In the rows, zero is written as 128.
A single turn carries every row of the set below to another of its rows. Some are shown first; where does it send the rows asked next?
Z_177: [126 114 132 100 123 135 111 148 133 123 137 131 144 125 151 119 146 118
 136 139 128 138  70 141 123  83 104 132  90 127 124 149 148 132]
Z_978: [129 121 142 176 125 147 136 123 114 137 126 131 147 130 146 115 103 113
 173 103 139 118 182 135 150 108 129 124 152 144 109 125 115 127]
Z_76: [124 112 158 141 137 121 108 163 136 122 104 123 151 119 157 108 172 116
 127 153 109 109  95 160 139 115 149 141 133 110 120 125 156 125]
Z_617: [120 133 127 144 105  89 149  89 107 134 149 132 142 135 135 123 111 127
 137 158 154 104 128 155 141 152 124 147 124 102 140 126 153 132]
Z_243: [121 127 127 151 112  88 153 103 117 128 153 135 141 134 130 135 115 139
 148 168 143 115 144 150 151 148 127 146 116  94 132 125 149 138]
Z_277: [130 112 125  73 140 174  77 157 115 116 128 128 134 129 142 110 111 120
 165 150 148 126 144 142 145 149 119 121 110 129 128 133 146 139]
Z_179: [125 132 156 158 123 128 105 151 140 113 112 112 137 125 133  99 119 124
 125  97 132 118 134 155 156 176 145 142 162 155 112 118 118 132]
Z_47: [122 105 106 187 131 132  91 121 133 130 102 127 141 125 140 114 118 125
 137 162 108 116 113 114 148 119 132 140  98 145 125 123 118 119]
Z_859: [115 126 119 130 110 163  60 145 142 123 111 135 141 130 149 116 106 125
 114 154  93 109 144 119 147 109 135 144 123 138 126 126 153 128]
Z_235: [119 125 142  88 121 128 122 167 127 130 146 134 137 126 155 121 132 124
 136 148 118 131  73 141 139  85 111 126  90 130 108 120 139 124]
Z_523: [134 116 121  65 133 173  80 151 108 126 132 132 138 122 155 103  93 116
 155 140 128 107 138 141 157 143 127 131 118 137 127 128 152 126]
Z_308: [137 106 113 135 122 134 163 115 127 117 147 129 140 116 142 124  96 129
 158 148 143 118 104 142 170 177 144 147 146 140  98 124 151 138]
Z_184: [117 121 152 141 131 116 100 163 114 146 108 133 149 126 143 105 158 120
 123 145  96  94  89 159 138 120 131 135 131 127 120 115 171 115]
Z_88: [122 122 138  67 137  99 146 127 129 123 128 127 148 121 124 116 117 124
 135 162  83 122 102 147 147 121 140 130 133 134 127 126 106 123]
Z_463: [131 111 109 109 147 110 134 144 144 127 114 143 142 148 107 129 101 157
 126 119 123 118 115 156 129 112 139 172 130 100  90 120 147 146]
Z_218: [122 129 138 172 124 124  89 148 134 124 114 118 139 133 111 111 122 132
 135  94 120 120 145 143 154 176 127 137 151 157 115 128 136 133]
Z_514: [134 125 159 146 134  95 129  97 112 113 146 107 124 111 155  87 140 120
 154 117 141 155 126 146 149 108  98 109 139 145 123 143 128 133]
Z_668: [127 107 118 124 123 159 113 141 126 125 177 118 130 129 133 111 108 122
 134 153 132 115 184 123 151  80 141 152 114 118 124 126 135 125]
Z_291: [136 105 148  96 138 128 113 162 111 138 129 136 133 115 129 110 138 143
 126  69 128 114 150 124 156  85 137 114 124 141 111 125 151 141]
Z_875: [120 132 142  82 124 143 138 106 118 131 122 137 151 147 115 119 105 139
 183 109 149 103 139 133 146  95 144 136 129 115 110  83 126 146]
Z_906: [128 115 150  87 132 129 106 152 119 126 125 121 133 117 140 111 156 127
 126  71 154 120 147 120 146  94 141 102 127 136 110 125 151 142]
Z_750: [130 101 105 154 128 134 142 120 132 119 144 136 141 130 125 142 100 139
 171 154 155 122 114 139 160 172 139 143 134 128  93 118 153 146]
Z_527: [128 127 133 139 109  91 168  95 119 121 151 128 143 123 147 121 113 130
 137 163 141 112 134 155 154 148 137 154 127  98 137 132 144 134]
Z_902: [121 133 142 165 123 123  98 156 154 106 119 108 140 124 133 119 129 127
 141 103 118 125 155 135 169 171 149 135 152 143 102 122 127 133]
Z_96: [133 122 144  76 130 142 163 105 114 129 124 132 147 136 101 104 122 141
 184 108 126 125 141 131 146 106 119 134 127 131 127 119 131 155]
Z_968: [124 138 106  72 126  97 157 135 137 126 127 119 137 134 127 117 118 132
 125 111  98 120 114 132 147 138 129 143 138 122  92 131 168 129]
Z_546: [125 135 160 153 134  87 121 126 106 129 160 128 123 119 155 106 104 140
 159 127 120 128 138 143 173  93 118 115 131 136  95  94 120 121]
Z_841: [124 114 144 121 120 170  83 144 139 113 100 126 129 130 135  91 129 124
 108 162 120 141 130 142 121 126 113 139 127 150 145 148 135 146]
Z_647: [132 101 155 103 141 134 100 159 115 132 120 136 133 123 129 112 141 143
 123  74 161 116 143 135 139  82 144 117 126 129 110 117 140 147]
Z_515: [110 121 115  87 132 104 101  92 130 123 111 121 157 137 113 126 139 106
 137 146 126 119  91 140 111 125 126 125 130 129 145 147 130 128]
Z_708: [112 133 112  87 131 107 127 126 148 112 108 114 137 154 119 126 138 126
 129 119 165 132 106 145 110 140 130 137 134 102  96 127 156 145]
Z_23: [127 110 106 141 119 134 142 104 120 124 140 128 140 130 129 128 104 123
 160 143 165 116  99 140 151 185 129 136 141 142 103 124 163 139]
Z_472: [106 142 154  97 108 157  95 168 137 114 117 121 122 130 154 101 118 121
 113 174 107 128 140 129 148 132 130 117 127 148 116 105 130 130]
Z_345: [112 123 150 140 133 111 104 171 128 132 112 122 146 127 140 119 181 121
 139 158  96 116 107 144 142 125 129 118 122 118 116 122 170 123]
Z_167: [119 112 123 122 120 161 101 124 108 135 165 112 122 145 113  96 123 111
 129 147 168 122 166 134 116 101 110 136 115 133 141 135 144 130]
Z_737: [143  98 121  81 145 180  79 154 122 115 126 135 142 120 152 108  97 126
 159 145 134 117 144 147 153 133 135 145 116 124 130 141 141 138]
Z_764: [114 130 127 150 120 123 124 135 131 122 115 110 131 114 166 102 118 114
 132 173 100 117 111 111 168 135 144 120 106 153 111 100 107 107]
Z_195: [128 125 124  85 121 145 133  80 129 119 118 124 161 137 120 118 128 123
 184  95 144 111 140 119 141  98 139 139 131 116 128 125 145 149]
Z_117: [120 118 124 107 120 133  95 152 135 129 141 141 150 129 158 133 127 123
 137 138 123 117  74 136 136  70 122 139  89 117 110 126 150 122]
Z_97: [115 115 146 162 139 138 126 104 126 135 134 149 137 144 120 140 120 157
 133  90 145 120 138 122 165 131 119 131  94 117  94  91 134 126]
Z_125: [124 135 149 157 117 142 148 123 109 135 129 121 142 126 154 107 109 103
 169 104 140 119 178 133 153 121 125 111 157 153 109 121 116 121]
Z_961: [127 120 137 178 134 100  80  87 119 122 141 126 139 125 155 113 117 125
 156 108 154 122 128 143 145  82 121 131 135 122 113 122 135 128]
Z_725: [108 115 115 106 143 103  94 124 140 126 121 143 158 144 111 153 111 135
 149 164 111 108 114 140 134 101 151 137 118 105 117 109 112 128]
Z_932: [129 117 161 131 136 136 172 105 136 116 141 128 133 116 145 118 135 145
 128  91 122 139 138 120 184 142 124 128 105 129  99 114 126 126]
Z_42: [118 117 134 159 128 133 116 120 123 123  96 109 126 124 144  87 135 111
 127 168 137 133  94 130 130 145 118 121 107 160 134 124 105 123]
Z_988: [123 126 148 169 122 147 135 117 111 133 121 123 142 134 143 109 116 105
 171 104 161 126 175 139 135 120 118 113 154 148 116 128 115 130]
Z_767: [123 125 138  91 111 156 135 132 109 128 176 102 120 125 147  81 112 102
 116 147 146 113 160 134 143 104 133 137 130 141 130 120 132 116]
Z_911: [121 119 151 142 129 144 135  72 127 123 123 126 140 131 144 113 138 126
 115  73 167 122 114 129 150 145 118 131 112 129 114 118 138 123]

Z_47 turns into Z_764
Z_617 turns into Z_243
Now find these:
Z_906 turns into Z_647
Z_195 turns into Z_875
Z_177 turns into Z_117
Z_932 turns into Z_911
Z_472 turns into Z_841
Z_184 turns into Z_345
Z_523 turns into Z_277
Z_463 turns into Z_968
Z_988 turns into Z_978
Z_23 turns into Z_750
Z_179 turns into Z_218
Z_961 turns into Z_546
Z_725 turns into Z_88
Z_167 turns into Z_668

A single turn carries every row of the set below to another of its rows. Some are shown first; where does it send the rows asked next?
Z_801: [125 114 124 102  93 118 124 129 119 136 134 106 120 137 185 112 141 117
 185 143 102 110 129 100 141 124 129 170 132 111 130  95]
Z_384: [113 129 124 150 128  99 140 124 121 118  87 126 120 100 109 136  95 149
 143 148 123 120 114 132 113 171 145 157 146 134 137 121]
Z_544: [100 166 105 103 141 118 142 117 141 136 113 100 115 110 102 119 118  99
 128 115 119 123 144 127 177 161 108 140 150 112 117 101]
Z_507: [ 90 162 111 120 133 135 132 102 135 116 121 117 131 137 142 111 117 128
 151 120 115 143 139 120 156 142  71 131 139 138 129 112]
Z_677: [145  78 168 114 115 118  99 156 124 129 118 112 128 115 108 140 133 122
 165 134  98 133 141 121 147 143 105 151 120 102 133 136]
Z_153: [115 108 114 133 126  98 116 109 103 105  93  79 120 126 130 144 151 140
 152 111 139 135 110 137 119 161 131 139 161 135 130 118]
Z_627: [106  92 149 140 101 129 123 145 117 110 114 156  77 136 142 138 101  91
 120 123 108 117 114 151 161 140  97 139 119 150 109 124]
Z_994: [111 152  97 136 126 125 151 118 123 119 143 119 113 155 156 120 112 116
 131 106 105 112 138 114 114 133 109 136 150 162 147 113]
Z_652: [ 98  88 121 136 111  99  99 136 130  99 106 142 106 111 141 105 115 129
 122 124 130  86 143 139 181 139  99 157 130 130 119 151]
Z_512: [111 139 133 111 115 100 119 137 109 126  96 105 140 135 149 150 146  84
 140 123 130 141 107 136 142 159 129 106 167 164 103 130]
Z_495: [123  84 125 125 139 121 130 149 124  88  94 120 117 107 135 102 110 101
 156  90 127 113 143 145 180 148 146 166 124 148 104 129]
Z_518: [147 145 140  83 109 137 153 118 118 134 110 112  92 138 143  94 120 108
 160 169 127 115 100 113 164 139 125 152 120  94 112 109]
Z_303: [160 114 154 113 115 126 126 169 108 125 119 131 137 164 124 108 112 119
 151 124 130  71  88 141 147 128 141 130 127 133 108 137]
Z_580: [154  93 173 136 122 128 116 149 135 104 123 131 135 163 121 108 105 123
 154 146 119 105 123 119 121 148 110 135 130 101 116 151]
Z_609: [152  95 137  96 112 110 103 172  92 152 121 109 134 118 109 135 145 123
 148 116 120  95 109 135 173 120 131 141 122 123 123 135]
Z_139: [134  78 122 144 142 140 131 140 104 109 121 122  92 137 139 122 124  91
 106 102 152 133 123 130 160 126 130 135 125 130  91 139]
Z_401: [109 159 142 134 121 106 132 135 131 141  97 150 141 112 141 138 112 119
 111 165 146 124 113 121 142 151 140 125 152 141 108 143]
Z_213: [119 162 110 117 130 123 158 121 138 136 133 105  94 129 135 132 130 107
 108 101 126  95 138 125 144 140 150 156 156 131 136  93]
Z_182: [130 114 113  99  94 101 139 134 112 126 137 108  88 141 126  96 117  94
 147 161  95  96 127  91 122 150 129 156 149  88 121 114]
Z_749: [146 127  87 100 123 111 130 134  96 152 123  99 133 135 155  91 108  88
 177 155 109 117 118 100 160 134 107 132 123 115 117 129]

Z_384 turns into Z_153
Z_609 turns into Z_303
Now find these:
Z_139 turns into Z_627
Z_544 turns into Z_213
Z_749 turns into Z_518

A single turn carries every row of the set below to another of its rows. Some are shown first; where does it send the rows asked next?
Z_29: [128 148 120 171 100 126  86 106 111 127 148 125 152 141 150 117]
Z_440: [112 154 118 144 140 163 127 141  90 149 140 148 123  95 132 136]
Z_279: [153 114 127 113 122 142 134 104 116 148 109 146 106  97 117 113]
Z_368: [134 154 138 128 107 143 126 113 117 135 109  81 121 100 139 121]
Z_625: [109 136 125 125 101 106 118 108 115  94 112 136  91 143 136 111]
Z_632: [135 144 118 128 114 155 150  88 117 155 136 174 152 114 145 144]
Z_793: [121 117 137 133 123 136 142 121 105 121 129 131 105 183 145 117]
Z_949: [121 124 123 139 119 121 123 110 122 115  78 122 111  96 145 136]
Z_498: [122 163 115 128  69 108 110 101 115 110 120 158 135 138 151 124]
Z_128: [114 171 145 125  60 143 111 114 118 124 133 142 107 150 147 108]
Z_874: [134 139 127 165 127 164  84 119 133 124 125 109 101 148 154 128]
Z_614: [111 108 141 159 110 138 113 119 135 127 159 138 153 112 136 116]
Z_653: [104 168 110 115 120 150 142  94 110 138 149 159  91 108 130 130]
Z_770: [112 117 123 147  89 132 117 104 115 158  94 130 113 103 124 121]
Z_696: [142 150 133  96  96 135 124 103 139 153 145 108 121 131 114 137]
Z_461: [139 148 150 119  93 132 125  91 105 129 148 178 115 155 145 104]
Z_215: [137 164 160 104 130 160 143 113 119 130 132 161 119 134 158 160]
Z_869: [166 137 156 150 143 166  97 122 116 137 149 138 132 132 153 120]
Z_940: [137 125 114 133 149 151 125 128 123 121 125 183 123 133 143 152]
Z_728: [107 165 138 147 139 140 115 106  88 145 154 159 102 146 147 155]
Z_651: [149 168 128 153 120 155 106 110 120 115 120 102 135 143 177 134]

Z_770 turns into Z_874
Z_949 turns into Z_651
Z_614 turns into Z_793
Now find these:
Z_368 turns into Z_29
Z_728 turns into Z_653
Z_940 turns into Z_215
Z_461 turns into Z_279

